In the data rows, the value 128 means zero.
Some points:
[147, 131, 116, 136, 127, 104, 155, 114, 119, 135, 160, 120, 127, 116, 146, 123, 118, 121, 117, 99, 122, 125, 128, 129, 128, 117, 125, 117, 97, 115, 94, 111, 110, 113]
[155, 160, 101, 123, 156, 106, 142, 123, 118, 130, 108, 119, 113, 92, 149, 141, 154, 142, 105, 113, 104, 133, 120, 103, 111, 128, 111, 119, 109, 123, 109, 141, 118, 140]
[167, 97, 96, 98, 127, 160, 75, 92, 177, 106, 148, 121, 114, 146, 188, 145, 195, 112, 171, 156, 103, 122, 119, 154, 132, 105, 98, 143, 137, 190, 114, 138, 142, 189]
[153, 183, 132, 104, 102, 149, 104, 134, 235, 82, 150, 95, 157, 76, 119, 117, 185, 128, 144, 203, 149, 101, 125, 202, 132, 120, 113, 153, 77, 173, 104, 122, 126, 129]
[129, 115, 148, 137, 112, 135, 125, 105, 101, 134, 112, 124, 150, 138, 139, 152, 91, 106, 169, 105, 127, 105, 118, 142, 114, 137, 133, 129, 105, 120, 110, 116, 163, 167]
[111, 137, 137, 136, 99, 117, 134, 105, 134, 120, 172, 101, 122, 175, 128, 116, 96, 146, 103, 147, 107, 140, 115, 122, 114, 136, 132, 162, 136, 105, 144, 147, 98, 138]
[183, 151, 128, 149, 184, 105, 132, 107, 118, 120, 118, 100, 97, 96, 126, 184, 163, 133, 125, 89, 107, 175, 100, 135, 104, 110, 186, 127, 107, 119, 141, 135, 123, 144]
[149, 98, 142, 78, 181, 166, 128, 89, 112, 150, 127, 79, 112, 135, 147, 99, 199, 145, 121, 128, 113, 114, 171, 138, 125, 115, 95, 121, 157, 199, 122, 143, 121, 195]
[123, 155, 113, 95, 88, 162, 142, 150, 115, 189, 115, 107, 111, 92, 126, 140, 141, 150, 110, 109, 81, 90, 97, 109, 125, 151, 77, 133, 112, 103, 130, 145, 109, 121]
[86, 106, 145, 126, 117, 127, 116, 119, 129, 116, 163, 107, 148, 165, 134, 120, 116, 121, 114, 151, 110, 141, 109, 120, 106, 127, 125, 125, 128, 105, 164, 128, 111, 109]
[116, 138, 107, 120, 116, 133, 120, 114, 164, 96, 78, 120, 103, 141, 114, 113, 163, 96, 130, 137, 110, 99, 126, 138, 115, 113, 137, 149, 121, 100, 128, 128, 142, 92]
[107, 120, 131, 116, 106, 123, 124, 133, 132, 119, 153, 113, 147, 136, 129, 117, 130, 114, 133, 101, 107, 127, 122, 121, 138, 126, 151, 100, 153, 124, 146, 104, 110, 105]
[125, 91, 121, 124, 216, 113, 93, 111, 151, 152, 104, 114, 143, 113, 106, 123, 89, 156, 109, 94, 121, 131, 104, 110, 139, 127, 136, 106, 95, 169, 128, 135, 127, 138]
[181, 189, 152, 112, 139, 162, 105, 151, 149, 203, 119, 120, 143, 154, 131, 188, 179, 105, 108, 99, 255, 99, 154, 107, 151, 137, 155, 115, 125, 101, 135, 177, 123, 94]
[71, 121, 176, 152, 116, 135, 199, 107, 125, 114, 162, 164, 152, 104, 169, 88, 152, 122, 185, 119, 171, 130, 86, 107, 112, 172, 123, 99, 110, 103, 94, 140, 195, 145]
[123, 118, 167, 149, 121, 134, 124, 118, 108, 116, 99, 138, 141, 125, 152, 107, 89, 103, 135, 135, 140, 108, 115, 126, 121, 153, 128, 119, 95, 128, 102, 108, 154, 169]
[114, 121, 119, 116, 108, 137, 115, 104, 122, 105, 99, 132, 100, 143, 93, 111, 147, 113, 122, 123, 121, 110, 150, 133, 125, 122, 149, 129, 92, 112, 151, 147, 119, 99]
[97, 149, 98, 160, 124, 186, 137, 192, 168, 226, 141, 188, 98, 115, 151, 102, 130, 117, 180, 143, 81, 149, 163, 200, 107, 141, 129, 101, 112, 149, 164, 159, 89, 149]
[142, 122, 110, 127, 108, 122, 135, 127, 120, 114, 155, 116, 135, 151, 120, 123, 105, 113, 115, 129, 113, 133, 116, 135, 200, 158, 161, 103, 171, 117, 123, 134, 125, 127]
[112, 118, 140, 125, 106, 124, 112, 125, 125, 110, 106, 130, 153, 111, 122, 126, 117, 106, 126, 145, 119, 131, 138, 118, 105, 131, 125, 108, 159, 124, 134, 132, 98, 117]
[120, 133, 121, 121, 111, 120, 124, 122, 126, 111, 125, 122, 135, 129, 118, 116, 132, 106, 124, 121, 116, 118, 127, 121, 113, 126, 138, 114, 148, 121, 133, 124, 101, 107]
[120, 100, 165, 144, 96, 97, 149, 110, 129, 134, 117, 140, 130, 115, 165, 98, 110, 117, 155, 135, 158, 109, 95, 119, 118, 106, 105, 119, 107, 105, 116, 122, 131, 150]
[134, 142, 106, 138, 110, 134, 126, 136, 133, 115, 96, 117, 104, 135, 122, 128, 124, 157, 111, 168, 141, 133, 102, 111, 103, 112, 127, 100, 153, 157, 114, 128, 145, 105]
[128, 117, 138, 178, 135, 103, 136, 121, 117, 135, 136, 148, 142, 153, 107, 135, 136, 165, 135, 147, 135, 143, 112, 143, 195, 187, 137, 194, 199, 164, 88, 132, 114, 103]
[129, 139, 114, 113, 115, 115, 128, 130, 128, 111, 127, 126, 127, 127, 113, 115, 138, 100, 126, 109, 127, 112, 131, 122, 119, 126, 147, 113, 164, 121, 130, 117, 108, 113]
[140, 124, 109, 115, 125, 130, 120, 146, 124, 118, 121, 167, 98, 119, 138, 154, 148, 130, 119, 136, 112, 116, 116, 92, 115, 136, 92, 112, 95, 151, 111, 126, 109, 160]
[147, 106, 132, 145, 146, 171, 130, 120, 123, 106, 166, 131, 135, 107, 138, 135, 96, 120, 104, 114, 112, 113, 119, 137, 151, 151, 148, 110, 139, 101, 90, 110, 134, 108]
[161, 108, 132, 151, 141, 156, 155, 106, 134, 120, 161, 142, 138, 114, 140, 145, 90, 122, 103, 106, 128, 125, 120, 136, 127, 135, 144, 110, 111, 102, 99, 107, 142, 145]
[114, 95, 99, 128, 96, 134, 138, 142, 186, 136, 114, 128, 124, 124, 104, 182, 138, 138, 195, 91, 175, 117, 224, 109, 109, 115, 126, 144, 166, 97, 142, 67, 108, 143]
[127, 94, 140, 119, 84, 76, 154, 151, 131, 181, 155, 152, 136, 117, 119, 147, 119, 132, 124, 110, 121, 108, 109, 122, 145, 90, 100, 105, 109, 119, 118, 123, 147, 140]
[103, 122, 168, 92, 93, 165, 178, 175, 122, 196, 100, 184, 132, 107, 148, 138, 117, 114, 100, 121, 96, 189, 141, 105, 164, 66, 120, 219, 107, 176, 119, 136, 153, 101]
[146, 104, 127, 157, 127, 131, 123, 125, 108, 122, 103, 113, 145, 115, 166, 107, 139, 116, 154, 102, 140, 123, 104, 129, 113, 119, 146, 142, 112, 97, 111, 99, 109, 161]
[119, 134, 121, 118, 106, 115, 130, 127, 126, 120, 157, 114, 133, 141, 124, 120, 133, 110, 131, 96, 107, 119, 122, 123, 142, 120, 148, 107, 133, 128, 137, 112, 105, 99]
[136, 153, 128, 102, 127, 117, 115, 162, 129, 127, 151, 113, 64, 131, 112, 139, 135, 90, 125, 99, 173, 103, 143, 113, 162, 113, 156, 108, 166, 123, 136, 122, 143, 119]
[83, 173, 103, 111, 140, 161, 117, 166, 162, 113, 110, 146, 114, 154, 127, 129, 128, 131, 92, 122, 174, 187, 147, 217, 101, 126, 91, 104, 131, 132, 116, 139, 135, 119]
[138, 102, 110, 144, 145, 104, 85, 120, 127, 132, 85, 118, 105, 107, 181, 107, 173, 121, 144, 112, 128, 123, 108, 117, 136, 112, 127, 155, 126, 89, 126, 102, 112, 161]
[110, 98, 81, 125, 114, 108, 102, 135, 101, 137, 161, 109, 166, 113, 109, 105, 97, 117, 98, 116, 142, 124, 187, 117, 93, 135, 150, 158, 111, 139, 154, 177, 156, 117]
[145, 120, 145, 158, 158, 114, 113, 130, 102, 109, 88, 147, 145, 139, 157, 116, 107, 113, 110, 146, 129, 122, 132, 116, 132, 134, 119, 109, 78, 155, 116, 94, 101, 159]
[156, 188, 129, 125, 145, 134, 114, 140, 103, 106, 146, 123, 116, 186, 118, 110, 118, 255, 157, 151, 114, 105, 126, 105, 130, 87, 153, 144, 118, 114, 106, 158, 132, 115]
[92, 106, 105, 106, 148, 119, 98, 139, 107, 113, 158, 100, 124, 105, 114, 124, 68, 164, 129, 114, 182, 114, 131, 105, 82, 146, 138, 178, 102, 169, 165, 164, 106, 106]
[150, 126, 133, 105, 193, 113, 119, 116, 100, 162, 138, 114, 99, 108, 92, 200, 166, 105, 126, 143, 119, 151, 129, 136, 102, 122, 198, 136, 112, 89, 103, 111, 117, 152]
[129, 103, 164, 121, 153, 120, 141, 139, 103, 108, 164, 123, 176, 147, 144, 114, 153, 112, 186, 162, 127, 200, 127, 108, 113, 180, 91, 101, 124, 110, 187, 101, 191, 73]
[152, 128, 104, 122, 134, 103, 135, 117, 125, 129, 102, 143, 109, 126, 142, 149, 153, 119, 123, 109, 115, 125, 120, 110, 112, 130, 106, 128, 103, 127, 115, 123, 108, 154]
[132, 108, 130, 129, 123, 134, 121, 128, 114, 112, 162, 133, 138, 117, 137, 143, 109, 118, 110, 114, 107, 115, 114, 142, 169, 138, 137, 105, 153, 108, 101, 125, 133, 98]
[82, 172, 155, 129, 106, 121, 105, 80, 105, 177, 134, 149, 172, 124, 148, 126, 106, 127, 157, 105, 121, 91, 134, 126, 130, 165, 140, 115, 108, 135, 153, 84, 221, 168]
[156, 107, 167, 130, 107, 119, 104, 133, 119, 136, 177, 128, 164, 127, 97, 78, 147, 112, 107, 122, 104, 185, 154, 117, 76, 189, 112, 178, 126, 109, 180, 117, 218, 109]
[128, 113, 110, 122, 143, 110, 126, 119, 102, 177, 147, 125, 158, 121, 122, 168, 127, 116, 132, 126, 117, 108, 129, 136, 109, 103, 132, 122, 119, 99, 107, 105, 132, 147]
[120, 105, 135, 119, 111, 153, 129, 90, 107, 111, 125, 114, 106, 74, 107, 104, 169, 203, 100, 165, 205, 104, 190, 205, 156, 110, 119, 104, 87, 165, 185, 147, 123, 120]
[132, 114, 124, 136, 122, 131, 133, 126, 115, 132, 151, 109, 138, 109, 137, 125, 128, 120, 137, 95, 122, 121, 113, 129, 116, 122, 148, 125, 106, 111, 103, 96, 114, 125]
[132, 141, 115, 148, 111, 120, 120, 121, 137, 122, 98, 125, 103, 122, 128, 121, 118, 135, 105, 173, 140, 135, 112, 109, 99, 120, 122, 101, 163, 153, 114, 123, 128, 107]
[145, 159, 117, 124, 129, 133, 126, 139, 113, 108, 120, 123, 114, 169, 103, 112, 133, 188, 133, 151, 123, 114, 106, 111, 121, 100, 148, 113, 134, 128, 114, 151, 139, 112]
[132, 118, 163, 172, 170, 101, 174, 154, 117, 96, 135, 176, 150, 111, 136, 171, 119, 126, 95, 123, 108, 78, 122, 147, 135, 126, 108, 164, 149, 164, 120, 139, 156, 127]
[148, 122, 118, 136, 129, 112, 119, 129, 125, 111, 120, 169, 97, 137, 143, 156, 144, 116, 129, 132, 119, 123, 122, 97, 118, 126, 92, 116, 85, 158, 119, 117, 101, 160]
[110, 162, 108, 106, 121, 150, 147, 148, 99, 98, 132, 175, 137, 126, 104, 125, 108, 125, 126, 133, 178, 217, 104, 103, 206, 92, 97, 228, 182, 142, 146, 139, 116, 159]
[133, 152, 132, 116, 123, 119, 111, 113, 123, 111, 158, 142, 97, 163, 97, 100, 122, 148, 120, 123, 120, 114, 108, 122, 111, 114, 150, 123, 137, 116, 130, 148, 110, 118]
There is one direction along which these points spread out most. Take the direction at right angles to it along which they spread out most. Go by this last direction. How many in every 100 of the points above lie lower along it than each point below? Round to a whole number. More than half of the points above lie lower than the first one.
[136, 118, 125, 81, 150, 155, 182, 154, 146, 193, 101, 165, 97, 127, 171, 87, 76, 114, 182, 157, 117, 146, 109, 200, 113, 106, 97, 143, 112, 106, 178, 127, 106, 96] 27
[117, 111, 143, 127, 100, 125, 111, 130, 119, 106, 96, 142, 147, 110, 113, 132, 103, 99, 125, 160, 138, 144, 157, 116, 100, 133, 120, 101, 149, 150, 129, 136, 96, 125] 29
[88, 121, 134, 132, 123, 108, 160, 136, 143, 118, 173, 92, 128, 199, 143, 97, 124, 130, 86, 168, 113, 148, 125, 114, 153, 145, 135, 184, 132, 82, 142, 125, 126, 150] 9
[140, 149, 103, 143, 114, 133, 133, 137, 123, 118, 97, 107, 109, 146, 122, 127, 121, 178, 120, 170, 137, 133, 103, 108, 107, 108, 129, 100, 147, 161, 112, 131, 147, 103] 27
[114, 129, 120, 124, 108, 122, 125, 120, 124, 114, 129, 112, 135, 131, 120, 119, 138, 106, 138, 107, 108, 114, 131, 120, 118, 125, 142, 123, 120, 123, 137, 118, 100, 98] 53
[114, 119, 115, 126, 126, 131, 107, 115, 124, 117, 89, 107, 101, 102, 114, 116, 157, 115, 132, 126, 101, 106, 137, 110, 147, 129, 138, 140, 84, 106, 136, 138, 121, 107] 65
[131, 145, 114, 136, 112, 115, 130, 115, 129, 117, 112, 120, 115, 141, 127, 116, 121, 126, 108, 156, 122, 128, 119, 116, 117, 123, 131, 105, 155, 128, 121, 134, 117, 108] 42
[123, 126, 128, 134, 109, 124, 116, 125, 122, 112, 103, 125, 115, 114, 115, 127, 105, 121, 113, 163, 144, 136, 121, 112, 94, 133, 121, 106, 150, 158, 124, 130, 105, 114] 36
[150, 121, 159, 186, 180, 146, 186, 126, 143, 92, 129, 184, 157, 112, 137, 168, 114, 135, 81, 126, 109, 83, 120, 129, 134, 154, 134, 147, 154, 160, 153, 117, 152, 142] 58
[99, 163, 122, 150, 144, 159, 127, 137, 144, 137, 129, 104, 96, 140, 104, 121, 118, 90, 140, 107, 122, 149, 170, 145, 154, 88, 73, 108, 140, 102, 142, 133, 122, 106] 22
[117, 167, 137, 116, 104, 172, 120, 185, 144, 133, 79, 93, 140, 173, 92, 140, 144, 151, 99, 98, 162, 149, 107, 201, 132, 133, 103, 115, 126, 115, 146, 164, 135, 144] 13
[121, 145, 111, 117, 111, 110, 138, 149, 128, 118, 158, 115, 132, 140, 119, 123, 106, 106, 118, 128, 118, 153, 126, 110, 214, 114, 128, 102, 161, 113, 155, 141, 125, 143] 16
[133, 97, 107, 113, 220, 114, 106, 99, 134, 182, 121, 112, 149, 120, 87, 143, 104, 125, 112, 118, 124, 127, 128, 119, 125, 117, 152, 113, 109, 133, 116, 136, 133, 148] 80
[135, 126, 133, 186, 142, 108, 144, 113, 121, 137, 139, 137, 139, 158, 108, 133, 128, 171, 143, 148, 133, 137, 119, 140, 197, 192, 136, 206, 194, 165, 90, 129, 111, 100] 5
[121, 119, 181, 100, 127, 96, 113, 144, 171, 98, 80, 150, 163, 103, 144, 132, 94, 149, 219, 110, 98, 163, 230, 115, 127, 152, 116, 105, 164, 103, 138, 126, 160, 136] 31
